Rows are one point carried round by a steady rotation, each followed by how many steps it has turned.
The counts run from 0 to 327.
[113 118 144 118 161  85 150 129 141 152 128 129 117 109 133 105 122 149
  55 160 118 108 146 131 137 114 155 116 146 148 175  78 132 152 166  91
 153  82 131 131 142 138 145 135 142 112 131 106 110 144 106 160  69 137
 173  85  72  87]	91
[125 137 147 127 125 143 166  95 120 150  88 123 112  99 114  88 174 147
 110 126 163 113 133 110 112 128 139 108 154 148 174 110 118 144 161 121
 156 126 140 116 132 121 191 166 154 117 147 123  97 123 125 175  73 123
 115  88  53 128]	294
[141 134 124  88 119 132 127 134 103 140 106 114 108 114 180 108 198 169
 109 111 165 109 102 114 125 130 176  85 121 155 124 115  84 116 122 132
 184 126 135 129 101 158 163 149 179 133 125 122  97 102 115 135  88  90
  86 132 105 112]	171
[136 137 125  90  88 121 108 100 138 165 131 169 119  79 205 131 156 163
 109 152 120 116 113 132 132 120 167 103 139 163 147 114  77 159 134 112
 140 136 108 118 120 168 152 142 150 119 106 107 104  67 150 142 103 111
 144 118 163 118]	146
[124 119 132 124 137 126 159  86 131 182 114 157 111  87 158  88 153 151
  82 134 127 124 135 121 128 111 149 113 115 149 175 100 135 133 174 114
 178 151  99 139 147 166 165 170 148 118 133 124 117 118 116 172  91 132
 135  85  80 137]	303
[132  91 117  99 129 118 122 100 183 178 113 141 145  79 155 119 189 129
 104 150 138 131 103 138 165 114  68 119 118 165 105 140 104 136 159 177
 145 144 141 137 169 138 136 130 146  88  89  84 159 104 122 134  94 118
 137 143 116 132]	166
[153 159 131  98  74 160 129 111 171 132 106 122 146  83 120 144 166 140
 108 152 135 100 112 108 134 155 124 140 153 149 161 152  56 161 154 143
 116 154 178  95 151 108 168 152 126 103 106  85 108 107 164 124  94 133
 104 112 144 131]	315
[151 132 115 102 105 161 147 100 178 151  84 130 151  85 131 110 184 130
  97 130 140 119 117 100 152 146 113 141 111 150 134 150  72 134 174 180
 167 186 173 106 159 143 147 166 131  88 110 105 115  99 128 119 115 132
 100 131 137 147]	324
[125 137 127 118 130 112 126 160 116 107 111  87  99 130 158 146 167 167
 101 129 169  88 102 116 121 119 165  84 134 153 131 110  84 139 120 124
 130  86 157 119 107 122 165 130 159 134 130  94  88 144 123 126  82 106
  80 124  78  85]	3
[126 111 110 123 148 118 137 118 119 133  86  94 112 119 144 122 193 151
 105 129 189 112 109 104 122 118 130  87 117 138 111 125 107 119 141 162
 141 101 146 128 124 134 159 154 178 128 141  90  84 131 104 133  81 104
  86 139  56  96]	187
[110 113 104  97 163  97 124 122 158 158 152 147 118 114 164 111 134 161
  35 169 113 124 139 124 145 118 162 135 106 137 151 102 108 150 156 127
 151 115 138 141 153 183 120 170 138  97 136  85  97 128  99 124 104 147
 149 121  96 112]	327
[145 147 128 123  86 132 142 139 172 119 100  99 127  98 138 178 169 144
 118 126 144  84  88 114 142 124 117 105 122 162 121 137  69 136 131 137
 117 146 173 104 138 103 163 116 118 132  83  74 138 133 154 112 100 109
  70 121 131 114]	201
[116 134 120 135 144 120 153 158 111 131  77  90  96 120 147 128 176 139
  99  87 165  64 129  81 132 113 164 112 131 131 148  95 104 138 140 117
 182 142 174 127 120 152 150 156 149 120 146 121  94 128  96 109 112 124
  92 106  82 118]	240
[148 125 126 136  73 144 150 110 138 135  72 120 115  79 149 163 184 126
 141 114 163  88  86 102 126 119 109 100 120 148 114 130  89 135 139 145
 116 155 145 102 142 110 174 129 129 125 100  87 128 107 151 129 104 103
  71 129 131 133]	209
[143 113 112  98 138 145 142 106 186 158 104 126 152 100 128 110 174 125
  69 141 134 119 118  98 164 133 110 141 104 145 130 143  97 134 174 181
 171 170 165 128 169 166 128 169 134  85 119  95 119 125 108 109 108 139
 111 128 109 142]	325
[136 106 135 102 134 106 141 118 191 164 134 150 143  81 170 128 182 159
  88 132 116 119 105 153 172 112  98 104  98 187 104 127 109 129 138 133
 177 149 130 149 163 144 135 107 140 105  81  97 184 122 125 134  96 111
 119 120 122 134]	174
[104 105 117 141 128  81 138 123 176 160 103 132 117  81 147 178 144 115
  93 152 130  87 108 122 157  92  83 122 136 140 137 102 111 172 162 139
  95 121 147 133 183 120 119 117 115  92  93  59 154 132 130 123 113 128
 146 118 121 129]	228
[133 131 135 130  86 128 150 118 107 129  92 126  88  90 191 161 173 163
 129 106 143  69 105 109 124 111 169  88 116 152 137 101  81 136 126  91
 156 156 129 122 112 136 179 132 137 148 106 112 116 105 140 123 112 102
  81 109 138 129]	216
[121 161 142 127  93 130 149 130 112 134  73 116  94 100 153 152 177 139
 138 100 170  63 120  98 119 119 146 100 173 151 166 101  82 160 135  96
 139 129 159 113 118 104 176 131 145 125 123 120 116  95 147 141 103 115
 116  94 110 133]	49
[116 113 106 139 158 106 143 130 163 135 100  85 121 119 114 148 170 144
  94 136 167  96 102 117 143 118 103 100 109 148 117 138 108 132 144 164
 126 128 169 145 163 119 142 143 142 107 119  61 122 169 109 123  88 115
  78 120  49 116]	203
[121 125 151 130 103  92 140 140 167 152 115 142 117  67 162 170 146 133
 105 128 106  65 118 133 153  97 119 113 144 159 152  89 104 177 142  82
 140 138 143 121 159 119 137 100 113  97  83  96 166 107 146 125 111 127
 158  97 154 117]	244
[111 128 118 140 112 118 145 126  86 140  65 100  84 106 161 136 193 127
 129 106 185  76 114  89 115  99 149  99 143 125 145 101  98 142 147 129
 143 125 147 114 115 140 169 155 163 133 148 122  81 105 110 131 102 116
  99 116  92 121]	232
[113 111 143 119 147 112 140 103 147 162 121 142 126  87 155 110 191 163
 123 129 158 118 107 152 130 110 107  74 146 184 126 132 115 129 125 119
 160 127 126 156 142 119 164 117 168 120 106 107 158 120 140 185  80  89
 118 109  68 134]	181
[133 133 123  98 129 106 127 128 175 128 139 133 134 105 119 147 106 146
  43 187 113 116 121 123 141 136 139 135 131 132 162 113  90 171 172 128
  84 104 154 110 164 136 141 152 118  98 113  59 103 138 137 123  90 143
 143 109 119  98]	115
[146 125 147 119 112 114 156 114 201 151 130 142 146  74 116 135 124 138
  60 164  91 107 122 136 160 119 108 137 130 155 161 114 111 162 174 121
 127 130 146 121 180 121 149 120 109 100  92  77 159 138 140 142  88 146
 152  94 116 113]	289
[117 145 114 109 158 139 128 138 149 141 124 103 125 134 106 109 160 159
  78 141 161 115 124  99 128 150 159 124 134 145 156 140  79 140 147 145
 165 136 179 145 144 149 152 189 147 101 141  98  83 146 116 131  85 137
  93 107  52 130]	134
[136 131 138 109 117 105 150 133 192 133 124 126 131  95 122 157 100 140
  54 171  99 104 125 129 153 127 126 141 134 140 162 101  96 167 170 111
  95 102 150  99 166 128 145 133 103 101  99  67 119 152 138 121  87 143
 146 112 129  80]	290
[145 111 136 122 140 132 161 110 184 148  91 114 145  93  90 105 155 114
  66 148 144 127 132 105 153 132  78 144 125 136 132 129 126 147 189 171
 128 120 156 110 168 121 150 150 124  92 125  85 128 142 101 142  77 138
 134 118  83 104]	97
[131 144 134  97  82 127 105  96 165 166 143 167 132  85 173 143 148 158
 108 165 109 110 112 145 125 132 142 116 160 165 170 121  83 167 135 103
 117 126 134 121 138 132 160 140 132 108 100  87 124 100 175 160  96 114
 150 101 148 130]	138
[140 130 123 128 117 124 150 135 175 122  98  86 125 108 114 163 175 140
 113 127 167  85  91 111 148 125 106 102 115 158 119 142  86 136 139 160
 121 138 181 122 156 108 148 129 125 108 100  62 140 148 130 114  92 114
  59 125  84 117]	202
[138 109 128 115 122  91 164 138 171 139 117 129 122  95 136 140 103 138
  30 160 101 112 127 110 166 112 137 142 104 127 143  84 125 155 185 131
 128 100 135 105 157 155 127 140 116  99 120  79 113 139  98 109 101 144
 143 116 136  76]	282
